One turning vector, and how many steps it has turned:
The counts run from 0 to 228.
[ -6  -7  -8   1   2  -4 -11   8 -18  -7   5  -1   1   0  -1   0  12  -1
   0 -11   8   5   2  16  16   1  23   4 -13 -16 -17 -14   3  -3 -10 -20
  -3  -3   5  -3  -5   0 -12  -1  -3 -13  -6  -1   6   0  -6 -15  -2 -18
   9  15  16   0  -4   8  -3   8  19 -12   9   0  -6   1  14] : 26
[  1   1   8  -4 -12   1   2   9  -1 -13   3  -6 -16  -9   3  12  -2 -16
   7  -2   3   7   6 -16  19  19  13   5  -4   6  -7  18 -12  -4  13 -19
   0   8   0 -13 -14 -18  -1  -8 -10  11  -6   5  -4  14  20  -3 -19 -19
   4  -6  -8  -2   4   1  -9  -4  -9   2   0  25   3   9  -2] : 68
[  9 -11   8  -4 -12 -13   9   9 -15  -3  -6  15  -1  16  11  20  10   1
 -18  -4   9   0 -10  -1   0 -11   2  13 -17 -10 -17  -1   0   6  -5 -10
  10  -4  12  -5   1   1  -9   6   4 -20 -12 -23  18  -7 -14 -15   1   0
 -18  12   9 -14   2   9   7  11   7   1   0   2   7   6 -12] : 42
[  1  11  12 -10   4   7  -3   5   5   5 -11 -11  -8  13   4   0   7  21
  -2  -1  -2 -14  -4 -11 -15 -11  10 -13  15   2   2 -15  15 -13  -7  -6
   3 -13 -11 -11   4  -1  -2   5  21 -17   0  15   8   1  -3 -13 -19   9
  16  18  -5 -12   7  -7  -7   1  18  -3   8 -12 -10   2  -3] : 183
[ 11  -5  14   4   6   8  -2  -8  -2  -8   7  10  -1   0   5  19  11  17
  14   9   2   0   3  10   6   2   9  -2  19   9  -2   2  15  23  -6  -6
   5 -16   1 -20  -4 -14  12   3   9 -10 -17   3   9  12   4  -7  -1  -7
  -3   0 -14 -10   2  -9 -20   8  11   7  23   7   3  14 -12] : 173
[  3  -8   1  -5 -19 -11   1   4 -11   3  -1   3  -7  23  -2  14  13  -1
 -21  -5   9 -11 -11   1  -4 -17  -7  14 -15 -10  -6  -8   1  -2  -6 -14
   1  -5   2   2   9   4 -18   7  10 -20  -1 -20  11  -7 -19 -22   8   1
  -2   6   9 -10  -7  15   8  11   4   2   2  -3  10   4 -12] : 127
[ -3  -4  -5  -4   8 -10 -11  16 -19  -1  -8  -9   5  12  -1   2   3  -6
  -6  -3   9   6   1  10   8   4  10   2 -15 -19 -24  -2   2  -1  -6 -25
  -5   0   0  -4 -11  -3 -18  -5  -9 -14  -3   8   4   3  -8 -17  -7 -22
   3   6  17   2  -3  -2  -4   9  17  -6   2  -6 -10  -4  19] : 111
[  9   9   8 -11 -15  -9  -1   8 -18  -6 -28 -10 -16   8   3  -4   9  -5
   3  -6  -8 -10   3 -11  -6  -3  -9  -8  -7  11 -10  20  -6 -20   8   2
  10   9 -20   0 -11  -1 -17   0   4   6 -13   5  -5  -3  -8 -10 -21  -3
 -11   8   1 -14   6   7  16  -2  -4  13  -9  -5   0   4 -11] : 151
[ -4   9  -3   3 -12  11   9   3  -3  13  -1   8 -21  17 -15  -1  18  24
  -3   0  12 -16   7  13 -14 -16  -5   2  -1  -5  -9  -8   6  -3  -9 -19
 -11 -11  -7   3   1  -2  -5   4  16 -18  -7   2  11  -2 -10  -9 -16  -5
   0   2  -2  -5 -13 -13  -6  -1  -5   6   8  -2  10  -5   4] : 5
[ -9   4 -10 -12  -1   9   2  -2   9  -8   6 -29  -2   7  -3  -8  -7 -10
 -11  -7   8  -6 -16  -8  14   5   7  17   5  -2  -3 -13  19  -5   9   1
   0   5  -1 -10  -8  19   4 -12   4 -13   3  18  -6   6  -1 -10 -18  -3
  23  14   7   0   6   6   3  23  15 -17  -4  -1  -6  13   6] : 28
[ -4   4   0  -1  -7  19  17 -11  19   2   5  -7 -11   5  -4   9   1  16
   7   8   7  -5   8   3   9   5  -2  -1  -1   1   2  -3  17  11   0   0
  -2  -9   0 -17  -9 -12  14  -1  10  -3 -16  18   6  15  11   0 -20 -15
  -3 -14 -13   8 -10 -15 -18  12   3  -1   5  21   2  13   7] : 3
[ 12  -8   7   5   3   6   1   2 -12   0 -15  14  -3   7  -2  13  12  17
   5   8  -3   5  12   8   4   4   2 -10   3  -4  -1   0   9  19  -9  -2
   5 -17  -6 -13  -8 -21   8  -2   7 -13 -31   5  15  -1   0 -14 -12  -4
 -12  -4  -8  -8  -1 -14  -9  15   0  11  16   6  -3  14   8] : 87
[ 11 -10  16  -7  -4  -8  13  -3   8 -15   9  -4   3   0  13  21   2  -7
   1  -8   7  -6 -15 -22   5   2   7   4  14  21   5 -12   7   5   5  -1
   9   0  11 -16   4  -5  -5  -2   8  -1  -4 -11   9  14   7 -13  -4  11
   9   6  -8 -10   6  16 -14   0   7  -3   0  12   9   9 -24] : 52
[ 12   7   9  -2  -4   5  -8   5  -5 -10  -6  -9 -12  -3   5  14  -1 -11
   3   8   3   5   7 -11  11  15 -11   9  10   2  -7  28   2  14  20 -10
   3 -13 -12 -17 -13  -7   0  -4   1   7 -10  13   1   9   8  -5  -6 -17
  -4 -13  -4  -8  -1  -5  -6   3  -4   9  -1  20   0  11 -15] : 76
[ -3   5   4 -12 -10   3   8   4   9   4  -2 -18  -8   8  15  18  -8 -14
 -20   2   9   1 -22 -12   2   4  -4  11 -19  -8  -9   6   1 -13  15 -15
  17  -3   4 -18  -4  12  -4   5   7  -6   8  11   2   0 -11  -2  -8  -8
 -13   5  -9  -9   6   3  -6  22   9 -11  -7   4  -2  13 -20] : 32
[  3   3   9  -6   0  18   5  -7   9   1   2   1  -5   1  -2  17   5  19
   8  10   6   1   5   7   6   6   4  -4   7   7   4   0  13  12  -4  -2
   3 -16   2 -23  -7 -14  14   2   8 -10 -21   8  13  12   8   3 -11  -9
 -13  -9 -16  -2  -3 -17 -24   7  12   1   8  14  -2  12  -6] : 88
[  2  11 -11   0  -1  10  -2 -10   3  -4  15  -9   3  -1 -10   7   9  18
   9  -2  21  -5   2  14   1   9  -6   7  15   3 -17  -2  17   8  -5 -25
 -13 -16  -5  -3   3  -7  -2   3   4  -8   7  15   1  13  11 -12   3 -17
  11  -9   9   0 -14  -6 -24   0   4   6  13  22   9   4  -1] : 92
[ 12  11   4 -16   4  -2  -9  14   0   1   1 -15 -12  19  -1   7   1 -10
  -1  14 -12  -3   5 -23   1   0 -13   5  13  -3   2   4  15   9   1 -12
 -10 -23 -13 -18  -3 -13  -4 -11   5  -7 -17  25   8   6   3  -7  -7   0
  14   2  -1  -5  -2 -13 -10  12   4  17   9   0  -4  -8   3] : 0
[  1  -5  -4  -1   3  13   1  -3  -3 -12 -11  -5   8 -12   1   3   7   3
   5   3   2  11  -8  12  16   6  17   7  10   3 -18 -19   8   2   1  -5
  -4  -1   2   0 -12  -1   8 -13   4 -13  -3  12   6  13  12 -19 -23 -14
   7   4   6  -7  -4   1  -9  15   8 -17  10  12  -8  23  15] : 104
[-13   7   2  -6  -4  19   0   5   7   4   6 -11 -14   8   4 -11  11   9
 -11   2   3 -13  -7  -4   5  -8  27   3  -1   1  -1 -18   5 -17  -7  -3
   1  -5   2  -4  -3   9   2 -16  16 -12   1  19   7   8  -6  -9 -27  -2
  18  21 -10  -9   9   1   0  13   9 -17   1  -6  -6  10   8] : 191
[  2  -4  -3  -4   6   0  -7   5 -19  -7 -12  -9  13   1  -1   9  -1  -7
   5   6   8  21   0  10  12  15   8  12 -14 -14 -25   8   3   1   6 -14
   4  -7   1  -6 -17  -5  -5  -7  -2  -6  -5   9   9   1   1 -15 -12 -22
 -12  -1  12  -2  -3  -9  -5  19   8  -2   3  11  -7  15  15] : 197
[ 13  -7   3   2   4   7  -1   7 -14  -7 -18  10   5   5  -6   5  10  11
   1  14  -6   6   5   6   3  -2   1   2  12   8 -16  -8  11   7  -2   1
 -11 -15 -12   7  -4 -14   4 -10  15 -16 -10   9  16   4   5 -29 -13   1
   3   7   8 -19  -4  -9  -7   6   2   3  12   7  -4  14  12] : 95
[ -1   8  -7  -3  -1  11   3 -11   9   1  16 -11   2  -3  -2  13   8  14
  -2  -1  18   5  -9   6   2   8  10   2  -3  -2 -19 -16   0 -13  -1 -29
  -4  -9   8  -5   5   0  -6   0   8  -6  17  16   8  14  12 -10 -11 -19
   6  -8  -4   0  -6  -9 -35  -6   6 -12   6  19   5   6   0] : 15
[  2  -2   2  -7   1  15   3  -2  14  -6  -4 -17  -5  -4   5   3  -4   1
  -4   2   2  -3 -14 -11   7   7  16   3  13   7  -1 -16  10  -9  11   4
   0  -2  -1 -11  -7   3  11 -12  15 -11   6  27   7   9   8  -9 -27   1
  10  15  -4 -13   5   2  -7  19   5 -24   7   6  -8  26   5] : 105
[ -6  -9  -7  -3 -11  15   5   0  -8  -1 -16   3 -10  10  -2 -11   9   7
 -14  -3  10  -2  -4  16   1 -14   4   9 -18 -13 -11  -8  10  -8  -2   0
   2   5  -2   4  -4  20  -3  -3   6 -15 -12   0   4  -9 -17 -10 -19 -10
 -11  16   5   0  -5   7  19  19  11 -15  -5   0  -3  17   7] : 115
[ -3  11  10  -2 -13  19  -8 -11   2 -22  13 -13 -17 -18  -2   1  12  14
  14 -16  15  -2   0   2   7   0   2   4  20  10   1  15  12   8   1  -4
   4   8  -8 -23  -1   8   1   0   8   3  -8   0 -16  16   5   4  -7  -9
  19   5  -8   1   4  12   4   0   7   3   2  17   5   7 -18] : 72
[ -6  -3  -7  -7  -6  -6   5   7  -1  -7   7 -16 -15  22  -4  -8  -2  -9
 -15 -21   1 -15  -3  -6   1  -5 -10  11 -15 -12   5 -11  20   5   1   4
  -4   5   0  -2  -3  10  -9 -11  -1 -12 -16   3  -5  -2   0  -1 -14  -9
  13  21   6   7  -4   8  15  18  13  -6 -11  -7  -2  -4   9] : 37
[ -5   0  -3 -12  -2  -9   6   3  10 -13  19 -17  -2  14   3   6  -4 -14
 -10 -19   9  -6 -11 -14  22   4   4  12 -14 -11   7 -12  16  16  -1  -4
   5   2  12 -18  -8   8  -9   0  -1 -13 -10   4  -4  16   1   0  -5 -13
  12   7   6   9  -2  11  -3  17  17 -12  -4   5  -6  -1   3] : 36
[  3   7   5  -5  -8   2 -19   9 -22  -7 -17 -10 -18   7  -6  -9  12   3
   6 -12   0 -11  16  -4  -5  -4 -16   2  11   1 -11  26  10  -2   4  -9
   1  -1 -28  -6  -5   6 -12   2   4  -2 -16   7  -6  -6 -13 -13  -3  -1
   9   9   7 -13  -4   4  16   2   2  17   2   0   2   1 -10] : 74
[  7   1  11   0 -16  -5  14   1   7 -11   9  -2 -10  -6   8  12  11  -8
   4  -6   5  -3  -7 -12  17   9  18  10   8  21   0  -8  -8 -12   7 -10
  -6  13  10  -5  -5 -15  -3 -11   1   4   0 -11   4  22  13  -4 -18  -4
   9   0  -9  -4  12  18  -8 -12  -7  -8  -2  25   9   9 -17] : 60
[  9   6 -11   0  -3   8   1 -14  -2  -4  -5  -7   0   1 -18   3   6  15
  20  -3  11   6  12  15  -3   9 -10   1   2   1 -21   0  16   5  -2 -14
 -14  -6  -9  -3 -12  -7   2   6   3  -2  -8  15   0  16  16 -12   1 -20
  -1 -12   8  10 -19 -14 -21  -4  -4  12   8  18  10   9  11] : 177
[ -1  -5  -3  -3  -8   6  -1   1 -14  -9 -23  -4   0   0   1  -2  -1   4
  -4  -1  13   3  -7  17   2  -9  -3  12 -13  -7 -15   2   6 -10   4  -1
  14   6  -3   0 -13  23   1   5   8 -15  -4   2  -1  -2 -19 -17 -12 -10
 -16  16  11  -6  -8   4  13  23  12  -7  -2  -4  -1  17   1] : 30
[  4 -12   5  -1  -6  -6 -13  -3 -19 -25  -5   1   0  -5  -5  -9  14   8
  15 -19   9  -3   8  10  10  -3  13  -2  12  14 -10   4   9   1  -8   0
  -2  13   0  -3  -7  -2  -5  -9  -6  -4 -13 -18  -8  14  10 -16  -1  -4
  14  16   9  -5   1  22  11  -9   6   4   5   7   3   6  -4] : 148
